In the rows, 128 means zero.
One turn sends every row of this set to another row. A few are shown first. Where does it send the rows asked after them?
zedo: [133 161  93 119 122 142 116  91 116 139 147  91 124 120 139 130 117 158
 159 119 139 167 124 165 167 152 100 120 139 104 133 141 139 126 108 136
 154 112 162 142 161 149]
rez: [133 115  96 123 113  98  85 118  95 115 146  98 144 127 148 129 160 165
  90 114 131 152  97 156 134 119 116 155 151 116 117 140 164 124 112 157
 143 112 145 146 141 140]
Bod: [161 143  77 149 131 113 112  99 140 130 135 107 103 140 143 156 143 175
 127  97 148 133 116 167 143 114 108 135 145 120 140 156 149 123 109 147
 138 130 163 138 135 146]
Voku: [131 133  68 155 133 112 102  94 127 132 144  98  98 149 130 164 142 171
 123  88 130 121 122 179 119 121 117 136 143 139 143 168 154 135 117 141
 147 110 144 138 126 151]
Rotu: [133 144 113 145 119 132 104 103  92 121 146  65 151 140 139 135 134 156
 150 105 125 164 132 173 172 125 134 139 150 116 135 169 177 157 127 147
 153 118  99 140 148 145]
rasi: [151 135 125 142 110 105 109 129 125 114 158  91 155 145 136 134 146 161
 124 121 123 129 119 177 126 107  93 114 111 128 157 152 139 137 122 160
 164 128 123 135 128 132]
kaza: [121 116 146 130 161 131 103  74 114 144 159  93 179 126 107 117 143 134
 119  88 118 157 123 162 166 179 142 123 106 105  96 144 156 125 112 145
 124 119 118 146 100 141]
Rel: [138 103 135 121 152 121 110 102 132 154 149 111 177 141  93 119 155 136
  95  80 113 131 116 155 148 156 134 125 110 106 122 138 146 120  95 158
 119 124 164 147  89 144]
zov: [118 133 155 132 165 129 119 100 124 164 146  98 168 151 104 125 151 124
 125  80 147 155 153 163 154 170 139 105 106 113 103 155 144 109 134 146
 115 112 140 151 112 145]
saf: [129 130  84 119 125  99  85 111  97 133 144  86 133 118 138 133 151 189
  98 103 135 154  92 173 129 126 113 163 140 141 130 152 160 128 115 153
 151 117 160 146 132 135]
kasal: [129 127 134 143 168 130 127  91 110 155 143  93 173 143  90 122 144 122
 113  75 127 148 137 153 169 166 153 125 139  97 118 153 156 120 108 143
 103 116 142 141  99 152]
Duka: [126 125 145 131 153 141 106  92 110 157 130  97 178 140  95 117 150 128
 120  74 132 140 149 165 162 177 156 114 140 113 113 165 171 137 121 143
 110 110 144 149 104 145]
taf: [132 110 142 144 160 128 103  89 143 147 140 116 154 151 102 131 161 136
 107  74 135 122 141 166 135 153 139 113 112 121 104 167 159 128 120 154
 112 128 135 147  82 133]
Datut: [136 111 136 123 154 116  86  92 141 146 136  95 177 135 108 126 172 151
 109  60 138 139 124 165 141 161 147 124 111 128 103 162 169 119 114 153
 118 114 158 158  96 133]
Zogi: [140 145 110 139 123 108 120 122 110 135 160  97 130 133 125 131 144 169
 112 125 129 126 110 184 114 118  88 130 116 139 165 158 123 133 122 158
 159 135 147 136 117 134]
boka: [143 158 108 148 122 129 109  93  91 136 146  79 137 128 143 131 124 165
 164 122 142 164 132 187 184 142 118 134 149 119 144 158 168 143 130 131
 142 129 127 136 148 137]
Vakoz: [150 120  89 128 117  98  83 102 104 125 142 114 124 123 158 136 151 177
 109 119 140 145 106 181 144 130 102 150 144 127 129 134 158 117 118 145
 137 127 165 136 131 132]
bovi: [141 117 158 121 154 124 111 112 131 153 137 101 172 140 103 114 165 137
  94  82 137 139 136 163 134 148 133 123 107 118 118 157 138 117 108 163
 119 130 161 151  84 141]
Tiguz: [110 168  94 113 133 138 130  96 103 143 164  73 130 112 131 123 127 161
 138 114 133 175 109 166 144 155  95 128 133 116 128 155 130 131 116 151
 167 112 146 150 155 145]
zepi: [152 109 133 146 156 108 102  94 139 167 144  85 172 142 103 137 165 150
 109  60 134 141 110 162 157 158 153 128 105 113 113 152 171 119 111 160
 121 126 140 152 100 140]
doma: [127 135 143 127 167 119 120 103 132 163 152  86 187 148  91 130 140 134
 127  70 127 154 138 159 168 168 138 100  97 109 122 140 148 114 121 148
 127 105 141 144 111 143]
tozu: [163 138 110 136 118 107 100 115 127 123 148 104 134 137 146 139 136 182
 135 121 136 134 122 187 148 106  92 129 116 138 161 148 143 130 121 147
 153 141 154 132 120 127]
voful: [120 131 150 117 160 148 107  81 127 137 147  85 178 127 107 105 148 130
 124  78 132 165 139 164 155 173 135 118 112 110  96 162 148 127 110 149
 124 115 141 154  94 139]
Fele: [122 155  98 116 113 138 128 109 124 137 155  76 144 129 131 127 137 145
 142 109 134 170 109 146 148 146  99 115 135  92 123 148 139 127 106 158
 166 103 145 156 172 150]
Roso: [145 134  76 158 125 112 108 110 145 123 136  89 114 160 132 162 151 158
 125  80 137 130 122 153 129 106 124 127 149 113 137 165 155 126 105 151
 145 104 143 143 142 160]
petud: [128 158  98 128 143 116 120 101  82 125 151 106 130 138 149 135 122 148
 139 126 140 166 149 180 169 140 103 125 157 120 135 132 141 113 143 129
 127 106 150 125 149 145]
lubov: [115 142 105 130 132 111 123 116  81 115 157 100 145 152 144 138 140 124
 124 119 125 147 149 171 146 132 112 115 161 116 134 134 139 113 144 137
 131  89 133 129 155 160]
kalef: [108 156  96 136 141 114 130 108  79 145 162  93 124 148 132 145 131 138
 137 118 132 144 146 188 141 148 109 118 148 133 147 143 133 118 151 135
 137  98 140 130 150 156]
lodur: [117 151  93 134 129 138 106  94  77 137 144  68 134 128 128 136 122 165
 147 104 120 158 130 184 166 140 131 147 161 133 147 172 171 158 126 136
 150 113 128 139 142 146]
Libud: [135 113 139 140 178 111 112  85 136 128 157 108 170 148 108 136 154 141
 102  71 119 129 131 163 146 143 140 118 106 123 112 152 151 117 117 153
 114 128 127 136  79 135]

Vakoz turns into zedo
saf turns into Tiguz
rasi turns into lubov
Now these:
Rel turns into doma
zov turns into taf

One turn sends every row of this set to another row. A few are shown first. Where does it send the rows asked after them?
Bek: [137 117 113 113  82 124 114 117 111 111 118 129 114 119 115 110 164 151
 140 125 132 106 117 132 146 171 195 136 161]
bola: [115 106 125  73 124 103 124 134 141 146  87 142 117 161 123 111 119 124
 146 142 115 116 119  90 142 181 180 106 162]
zomed: [126 139 119  97  90 115 116 114 111  98 118 160 124 105 139 105 139 142
 129 125 136 116  97 137 143 157 187 106 160]
Nisub: [110 108 116 100  83 119 127 113 116  95 146 131 134 127 115 109 167 153
 117 146 115 115 125 125 177 175 211 139 168]
sul: [132 108 142 101 113 127 127 101 128 144 146 153 149 189  93 104 159 112
 154 139 112 134 132  88 158 128 186 138 179]
runil: [124 111 157  96 119 130 115 104 122 134 142 158 156 191 110 122 130 123
 136 161 103 138 132  88 166 117 185 132 173]
fuf: [120 117 141  94 135 106 105  93 145 113 140 141 149 170  91 136 139 146
 145 163 109 102 127 142 148 106 185 110 174]
Pep: [102 111 120  90 119 107 125 113 132 154 112 177 128 174 106  92 162 103
 164 131 122 113 127  85 156 155 164 126 153]
dasu: [124 108 149  74 129 113 130 104 144 123 109 128 142 161 120 121 102 147
 139 166 104 108 105 119 144 143 188  89 176]
sanon: [124 129 122  91  88 120 114 126 101 102 119 156 122 106 135 110 141 148
 139 124 135 113  93 134 149 149 184 103 159]
fadut: [127 114 147  87 130 119 112  92 131 120 146 142 151 189  88 125 137 138
 149 168 102 112 137 118 153 107 185 120 167]
pev: [119 121 117 103  88 113 127 112 117  87 148 135 135 128 111 108 163 148
 114 141 124 116 132 125 170 182 213 137 162]
gube: [115 124 123 109 122  95  95 124 122  89 136 159 127 116 143 119 134 150
 106 132 132 113 109 129 183 143 191 107 163]
Sokes: [ 88 108 117  92 118  94 119 122 136 142 119 167 127 162 105 108 169 109
 154 129 128 110 137  92 169 179 164 120 158]
Fisu: [116 107 118  98  87 111 118 112 125  93 147 133 131 118 109 111 162 149
 125 139 122 124 124 116 166 186 219 130 175]
dulu: [113 117 114  94 113 102  93 134 125  88 150 142 124 125 125 127 147 148
 103 138 120 129 137 118 174 155 216 132 170]
sud: [113 122 110  83 108 109 106 143 119  91 143 142 126 129 127 122 149 151
  99 139 111 121 131 127 174 138 217 135 165]
Depar: [136 126 139  60 115 106 114 102 167 139 126 153 159 190 102 117 129 138
 157 130 138 119 143 106 144 129 189 106 152]
luz: [120 133 110  87 108 105 109 134 119  84 148 144 132 126 124 122 142 143
  98 141 119 122 140 130 176 147 215 131 163]
Ponul: [141 114 115 115  91 109 112 111 124 108 120 138 119 110 109 106 156 151
 142 123 136 107 108 131 145 177 205 124 167]
lokif: [125 127 120 102  99 104 102 120 111 102 119 166 126 102 128 114 133 151
 137 125 137 113  92 137 150 150 197 101 157]
Fisud: [112 124 144  69 110 100 123  88 167 136 128 172 174 187 106 106 141 140
 152 138 134 109 130 104 160 138 188 109 145]
rorig: [136 108 133  91 106 112 139 108 121 162 120 172 146 178  96  92 149 109
 165 127 117 129 114  93 149 133 187 131 165]
Moz: [ 85 121 123  88 116 100 104 105 130 122 152 174 148 165  80 132 175 121
 159 144 122 114 142 124 160 130 178 121 161]
mefa: [135 107 143  97 114 101 135 110 116 163 102 178 149 176 118  95 121 118
 150 141 113 118 105  95 160 129 178 121 153]
Kolil: [132 111 155  98 125 114 113 113 118 148 112 168 150 186 125 117 108 126
 133 159 104 125 120  92 164 116 180 128 157]
rulo: [130 105 146  76 134 116 128 105 135 133 115 137 143 180 121 114  96 136
 137 172  97 115 119 104 159 126 181 102 167]
sovum: [129 118 140  80 113 116 120  88 172 142 125 141 156 190 119 115 122 132
 151 136 142 119 140  98 164 150 170  99 160]
rosuz: [103 118 133  90 115 114 114  96 126 129 147 172 147 182  80 112 176 118
 168 147 117 114 137 104 153 127 176 130 159]
rudu: [119 107 125  75 125 109 130 123 134 156  90 158 125 170 129  98 111 115
 148 147 108 117 116  86 152 152 173 109 155]
Fonu: [124 127 125 102 120 106 110 133 119  92 131 150 123 122 148 108 142 148
 105 127 127 102 106 132 182 132 183 110 167]
Mitut: [112 124 130  89 116 105 104  95 175 150 111 169 157 191 114 115 139 133
 145 138 137 109 143 101 157 143 182 127 140]
safon: [130 137 117 101 118 103 107 124 123  89 132 151 126 116 147 110 133 139
 101 131 131 110 116 137 175 137 186 111 168]
Dasun: [136 128 112 113  85 118 116 111 115 101 119 139 118 120 116 105 161 147
 133 124 135 112 119 132 136 180 200 134 157]
nimo: [105 124 129  72 101 121 111  96 166 149 117 163 158 185 120 124 119 127
 152 143 135 130 141  94 155 154 181 109 147]

Fonu turns into sud
Ponul turns into lokif
Sokes turns into bola
Now these:
rorig turns into mefa
sovum turns into Depar
safon turns into luz
rosuz turns into Pep

